Each row is where one point has got to under a steady rotation. How many ticks took it there?
The counts run from 0 to 596.
137	97	132	138	135	126	119	95	114	104	135	117	135	118	95	146	152	133	128	116	142	109	121	112	136	133	120	117	108	129	130	128	136	141	118	125	128	138	132	153	114	123	147	108	98	114	134	127	109	114	129	126	144	101	125	143	99	150	133	136	134	119	135	142	98	118	118	111	152	131	112	129	129	135	115	133	119	104	107	152	99	136	127	124	141 -> 476
120	104	161	157	123	145	148	125	134	125	127	118	121	114	153	130	119	127	138	106	128	96	125	134	135	125	138	141	112	120	124	124	140	128	140	119	118	119	112	143	126	131	135	108	151	134	154	123	139	143	126	125	132	110	123	139	139	126	125	133	149	149	148	86	110	126	108	109	169	150	90	142	147	139	130	120	117	141	116	148	95	116	132	133	126 -> 21
142	73	108	143	123	127	137	125	116	132	134	128	127	119	150	133	127	152	136	110	123	112	115	105	139	150	144	150	121	114	106	135	143	105	151	141	119	120	129	125	108	133	127	98	145	139	142	126	142	142	125	132	121	152	131	141	146	103	118	138	129	117	121	123	104	123	122	151	131	127	106	122	151	133	157	145	121	113	90	154	107	113	126	133	139 -> 513
128	104	137	136	128	132	104	119	109	131	135	118	128	124	136	157	162	149	124	103	144	115	143	129	118	153	106	159	106	118	147	119	114	125	138	122	111	124	124	148	102	122	148	128	130	139	150	131	125	110	140	140	121	116	104	145	113	129	93	138	118	132	117	148	119	118	118	116	136	128	131	117	130	128	135	134	123	110	122	176	107	144	128	116	156 -> 11
159	112	133	145	123	122	156	104	120	114	126	111	127	112	116	134	119	127	136	110	115	117	102	98	154	131	146	101	117	117	130	123	122	142	106	132	125	142	140	127	130	111	132	113	109	104	126	136	137	128	130	114	147	128	134	131	130	152	140	131	128	129	154	128	101	133	108	118	165	107	102	140	142	134	114	130	96	114	109	153	91	129	138	125	125 -> 298
140	129	147	150	143	140	118	121	106	128	125	115	134	110	146	150	154	126	101	103	148	133	135	130	126	158	112	160	106	115	126	117	114	119	145	132	119	119	116	143	113	112	133	138	137	129	151	142	127	121	130	148	123	112	91	138	124	117	119	141	115	123	125	139	146	142	106	118	118	140	160	119	128	126	132	124	135	119	125	178	105	119	120	104	147 -> 545
148	120	152	134	152	132	128	119	107	114	144	109	141	127	100	142	168	116	126	108	147	95	140	115	130	132	103	137	122	108	113	108	125	120	131	136	127	139	125	130	136	149	128	129	120	118	132	139	129	136	121	119	136	93	144	152	119	134	126	125	119	119	154	122	98	127	108	90	144	117	116	155	129	131	105	153	102	134	117	147	114	135	143	125	119 -> 380
136	112	166	156	124	128	150	106	129	124	157	122	114	102	142	132	142	118	125	94	134	100	143	128	133	115	137	144	104	117	137	120	116	122	139	130	117	130	108	123	135	118	149	126	142	139	143	127	127	140	130	144	134	91	139	131	137	110	117	125	123	140	158	94	105	123	124	104	153	126	110	153	155	124	120	125	127	127	121	133	118	118	142	114	103 -> 555
122	135	150	118	131	128	112	132	138	116	147	115	110	146	133	121	136	126	114	133	133	115	121	113	154	154	125	159	140	128	144	115	95	117	137	120	134	129	104	144	117	148	144	130	143	153	145	154	135	84	118	133	129	117	121	136	122	128	166	155	142	158	125	132	129	98	103	100	147	118	105	149	122	128	126	144	119	123	116	140	121	119	124	106	109 -> 496
151	107	116	143	137	111	129	121	91	104	147	115	134	113	115	126	170	140	127	116	148	129	126	119	122	149	125	138	132	116	114	132	121	123	140	143	139	134	142	138	114	118	117	112	108	130	139	134	150	143	133	149	132	132	142	136	124	133	120	116	125	104	132	148	83	138	136	114	116	125	141	134	143	135	115	168	133	116	113	159	115	117	132	116	143 -> 65
129	112	116	133	132	119	128	148	122	125	128	126	113	103	126	131	117	127	109	128	112	98	98	120	113	156	117	142	131	121	109	127	139	110	152	122	115	145	124	152	105	123	123	113	135	139	170	125	147	139	109	132	121	144	132	123	117	126	152	138	142	135	138	102	116	124	115	97	130	160	125	138	160	152	148	145	129	150	112	125	113	109	104	125	121 -> 343
155	107	124	138	130	118	122	147	136	157	129	130	101	124	148	149	124	125	115	135	111	101	96	97	146	136	135	125	114	117	130	148	124	134	119	123	109	128	123	115	107	146	128	127	138	133	130	139	128	109	108	132	121	149	107	130	110	139	126	153	101	126	128	120	130	118	96	121	142	114	126	120	125	120	149	124	112	119	104	157	90	111	116	107	111 -> 309
158	134	128	155	125	134	139	164	131	145	138	122	87	108	174	119	128	131	135	126	112	119	94	114	137	151	144	135	125	130	132	132	116	119	137	136	114	117	119	140	119	133	117	128	151	158	131	137	144	119	119	136	109	123	117	117	123	126	123	141	116	123	133	123	140	117	110	120	145	133	134	137	131	113	138	143	133	109	126	157	108	98	136	101	117 -> 136
135	136	145	129	117	128	137	128	119	136	156	123	99	128	145	113	151	140	134	149	126	119	116	99	153	132	144	150	129	118	143	120	103	134	138	128	135	107	113	126	124	139	160	121	144	151	141	151	155	106	117	125	133	122	153	130	132	127	135	136	145	129	114	145	116	111	128	137	131	104	98	167	138	119	124	143	125	112	106	129	129	117	144	106	116 -> 589
135	128	144	150	134	132	140	125	109	138	140	134	118	100	157	138	151	119	95	110	130	115	142	116	128	149	111	155	96	115	124	123	115	115	145	122	109	120	112	135	105	102	144	128	151	144	161	140	120	125	113	141	111	116	107	128	134	104	118	145	108	130	134	104	138	125	108	123	122	121	146	140	146	125	142	119	132	125	129	151	116	107	116	109	120 -> 547
130	108	125	120	118	91	130	115	118	121	169	118	118	123	129	126	160	137	124	123	146	130	136	116	144	129	144	160	117	110	141	141	104	127	131	140	140	135	121	110	100	120	153	114	124	153	147	140	131	129	137	152	133	131	163	133	141	116	127	129	130	130	118	137	88	124	131	139	121	113	111	139	138	130	120	148	134	117	98	135	123	112	134	108	107 -> 239
142	92	118	148	148	135	124	142	113	127	147	142	115	85	154	134	125	125	107	115	113	113	113	112	128	125	112	132	113	117	106	143	147	124	146	126	118	130	134	136	102	120	138	98	123	129	161	110	127	143	108	147	111	140	130	133	122	130	143	132	134	119	129	97	97	127	132	117	128	150	128	128	155	138	153	135	131	142	104	141	112	105	116	108	114 -> 251
153	64	122	140	107	110	133	112	109	123	147	134	123	110	151	136	137	154	132	110	127	125	128	116	125	130	150	140	119	137	122	138	135	125	125	138	124	136	131	128	108	112	132	114	124	145	150	124	145	122	125	149	121	127	135	145	138	121	120	135	143	133	131	125	89	108	150	144	146	131	100	118	154	125	142	156	129	114	89	133	118	111	125	128	135 -> 332
131	112	150	143	121	113	139	119	119	110	165	115	115	108	119	125	154	121	129	106	138	99	140	128	134	123	119	146	111	115	143	120	112	140	142	124	117	144	121	140	130	115	157	121	124	149	156	130	134	141	134	142	138	105	155	132	133	142	115	112	129	136	146	107	88	116	132	91	149	120	111	163	149	127	102	135	120	130	126	135	127	129	148	117	114 -> 558
129	87	113	142	132	106	128	125	135	133	138	135	114	114	137	153	108	130	112	110	114	94	96	118	126	137	142	137	103	110	112	147	139	112	142	123	116	136	123	133	95	119	131	113	132	127	155	124	120	142	125	151	126	136	131	132	121	100	132	147	120	125	138	105	105	129	110	114	135	145	129	113	145	145	153	118	132	129	97	143	98	112	108	117	111 -> 163
143	137	139	131	134	141	131	136	118	133	144	129	101	124	157	121	153	115	113	131	125	117	128	112	149	142	129	153	119	112	107	121	120	102	147	136	132	115	103	135	120	154	139	115	160	155	143	136	134	120	101	128	113	119	136	127	136	107	146	150	118	125	120	115	137	116	118	131	123	128	122	153	140	123	139	148	131	119	116	137	125	95	128	100	97 -> 51
137	116	151	139	150	150	128	117	113	115	119	104	138	120	119	137	157	124	120	113	142	99	130	125	133	147	118	151	118	116	103	99	140	108	145	117	124	116	113	151	127	153	136	117	148	126	137	124	130	141	110	115	134	91	119	153	121	115	128	135	138	122	145	111	122	130	101	109	142	136	102	159	125	142	121	135	103	135	118	149	101	132	131	136	139 -> 199
137	122	135	136	144	129	137	127	114	114	126	106	129	120	107	143	127	131	151	123	115	114	91	106	143	137	134	127	130	93	128	113	127	125	118	135	132	128	132	137	129	136	124	108	113	113	131	135	152	136	123	105	151	117	147	140	115	149	129	129	155	129	139	149	110	140	95	110	154	136	89	152	133	141	110	150	98	128	106	139	104	143	160	128	135 -> 118
142	142	154	130	151	123	113	138	118	120	149	110	118	137	141	139	170	112	118	114	131	130	130	131	131	144	122	148	135	114	134	121	95	110	128	149	138	127	115	126	128	153	120	135	142	142	139	147	129	118	126	135	121	110	127	138	131	125	143	141	112	144	142	148	131	124	112	114	150	135	135	135	107	119	112	165	123	128	127	168	111	115	136	93	102 -> 230
146	116	124	116	114	111	114	126	100	119	144	114	119	136	143	128	148	138	138	105	125	138	135	115	153	146	123	156	134	129	148	114	103	109	137	140	126	145	126	127	120	125	150	114	130	159	152	137	139	113	122	131	124	134	155	137	156	145	116	134	138	146	109	153	112	99	139	131	142	114	92	145	136	119	128	157	116	109	125	139	126	138	146	114	114 -> 504
136	145	161	132	152	155	117	143	129	146	136	127	116	125	151	153	136	121	134	133	100	104	104	110	134	136	135	154	126	102	134	112	110	120	126	130	131	108	118	135	127	169	132	125	152	123	132	139	147	112	114	111	124	106	128	132	97	129	136	147	124	129	126	143	135	121	106	120	147	150	112	137	118	128	133	159	111	121	108	154	118	139	160	104	119 -> 583
172	111	131	148	143	145	129	137	118	141	133	136	130	87	151	154	148	138	103	110	112	122	127	108	125	144	122	139	114	120	120	120	119	118	128	137	115	120	120	126	123	116	123	159	144	127	119	149	139	116	124	140	112	118	92	156	118	101	121	137	110	111	133	130	139	127	103	136	130	113	138	122	126	120	143	128	115	117	109	163	113	126	129	116	140 -> 456
137	90	116	136	132	128	125	114	107	125	134	124	136	127	149	143	150	152	142	104	123	121	125	111	137	153	135	155	124	115	110	121	129	105	143	154	135	127	131	129	114	143	116	102	134	128	141	138	138	134	130	124	120	138	125	145	139	116	108	140	132	115	114	153	107	124	122	141	137	138	108	113	134	132	145	163	118	104	97	168	108	140	139	123	149 -> 510
159	120	122	132	113	119	138	139	126	151	120	119	108	132	154	142	99	133	123	134	104	124	97	96	149	145	130	138	125	130	128	140	113	133	135	133	114	119	142	120	119	136	146	113	134	128	138	131	172	120	122	131	133	171	129	124	126	135	129	145	121	144	135	142	121	123	122	140	136	124	118	130	139	124	146	133	108	125	111	166	103	113	140	118	135 -> 40
136	124	146	133	117	128	117	112	115	113	158	118	123	109	142	124	146	143	114	124	132	152	133	114	150	147	105	156	113	128	166	115	98	141	148	121	121	117	131	143	121	98	166	127	117	137	153	139	132	106	143	153	136	122	110	137	119	142	130	129	138	133	118	149	110	111	124	116	125	112	121	135	126	122	131	112	128	113	123	174	124	145	150	101	146 -> 96
152	112	131	139	126	134	121	140	113	138	144	103	117	90	149	133	150	144	114	112	125	120	134	120	143	157	100	153	119	132	142	123	115	122	168	115	103	119	113	145	129	115	152	141	145	165	141	126	129	142	140	144	109	105	126	140	136	126	113	126	129	121	116	123	140	108	115	119	126	122	116	162	136	123	133	112	125	125	141	159	112	134	141	129	131 -> 281
152	93	121	145	144	120	133	109	122	116	122	122	136	95	117	147	138	135	96	122	140	122	118	119	123	150	122	124	110	130	100	147	137	129	129	134	130	130	138	143	110	118	126	121	117	108	129	131	137	142	134	157	134	122	117	138	108	114	150	137	131	117	147	124	107	145	117	122	125	151	142	118	135	143	126	124	123	137	101	165	90	96	109	126	143 -> 72
134	109	146	143	148	154	128	133	107	123	115	110	140	112	133	144	152	129	120	104	137	107	139	121	125	154	113	163	123	109	118	103	130	110	145	127	112	104	108	143	119	139	130	131	151	128	145	140	152	137	115	117	124	107	100	154	133	122	115	137	143	122	134	118	128	133	97	115	140	133	117	147	136	141	134	137	112	140	121	158	113	133	134	135	155 -> 195
156	124	147	135	144	128	125	143	104	119	141	105	126	110	121	121	163	110	117	106	138	105	145	117	137	130	95	145	125	106	121	114	125	116	145	129	111	138	114	136	137	133	138	133	120	149	140	136	133	146	115	128	122	117	137	150	141	146	128	116	118	126	146	100	110	121	110	83	144	112	123	165	145	128	114	142	108	141	135	140	117	123	131	122	109 -> 377
132	83	125	121	141	129	127	105	107	106	136	113	156	113	130	148	161	153	109	127	130	138	137	111	143	158	135	144	132	133	121	136	119	109	140	129	144	131	132	131	111	122	137	111	124	126	155	131	130	132	143	142	122	137	125	146	125	113	147	137	151	137	122	158	102	131	122	147	137	151	102	124	130	148	133	151	119	124	106	171	100	121	128	135	149 -> 422
133	118	134	150	132	110	120	125	100	99	146	100	124	102	101	127	161	117	133	107	155	108	127	127	128	137	124	136	117	96	136	111	111	123	137	123	119	134	116	147	113	121	139	120	122	147	149	142	124	133	129	128	143	90	135	140	118	146	117	120	148	124	128	127	111	134	101	87	143	120	114	163	140	138	105	137	130	129	130	127	108	130	129	118	119 -> 469
149	144	157	137	148	134	139	132	125	127	138	124	118	125	165	141	145	109	121	111	118	127	128	124	133	130	141	145	123	110	135	130	97	110	118	145	135	127	119	121	135	145	117	134	148	133	143	146	140	121	116	129	112	115	120	131	135	115	138	146	111	152	158	135	136	130	109	120	153	138	128	129	121	122	122	161	122	124	123	156	105	105	140	93	95 -> 229
120	149	155	133	142	131	137	107	145	138	158	145	110	122	121	155	132	116	120	124	112	106	100	110	119	139	131	140	104	103	138	99	98	132	118	135	134	124	124	135	128	117	146	133	131	109	142	143	123	112	128	137	151	106	132	123	92	106	144	137	123	135	147	145	124	127	112	101	138	142	140	124	133	130	113	134	128	103	95	148	124	143	143	95	127 -> 87
140	135	144	145	131	134	135	124	117	109	145	126	103	118	165	124	138	119	150	100	123	133	115	127	138	129	164	146	120	94	141	111	99	116	115	155	139	117	119	123	120	130	121	118	148	144	155	150	151	103	111	117	129	108	126	136	138	129	130	153	136	144	127	130	127	127	110	128	158	132	118	135	129	125	125	156	138	108	111	128	120	115	140	88	105 -> 321
149	141	146	126	133	125	113	148	121	123	140	102	109	122	154	120	150	108	109	129	138	133	127	130	151	146	117	145	136	129	145	138	98	120	140	126	131	127	115	134	123	147	136	139	137	154	138	141	138	116	122	139	113	124	129	127	136	142	152	143	108	148	145	122	133	115	117	107	140	130	136	149	115	117	121	142	125	134	135	171	105	99	127	89	96 -> 227
132	137	148	132	123	113	133	140	115	118	168	113	106	124	151	117	158	132	140	138	126	127	131	120	124	134	138	155	134	122	155	127	92	138	125	129	134	136	126	128	121	121	145	131	135	164	162	144	159	109	124	140	123	120	152	120	124	144	136	130	143	154	134	143	105	111	137	117	144	125	111	155	147	125	108	169	137	116	124	136	129	108	148	103	115 -> 412
128	124	150	144	112	140	141	103	126	131	153	138	114	105	153	136	120	133	123	118	112	132	122	105	142	139	144	152	103	118	159	110	97	138	121	127	120	111	133	121	124	78	169	123	130	121	150	140	139	112	136	144	147	124	119	123	122	116	126	136	137	147	130	144	117	123	122	138	140	115	122	127	144	123	132	112	120	100	104	154	121	131	153	108	138 -> 94
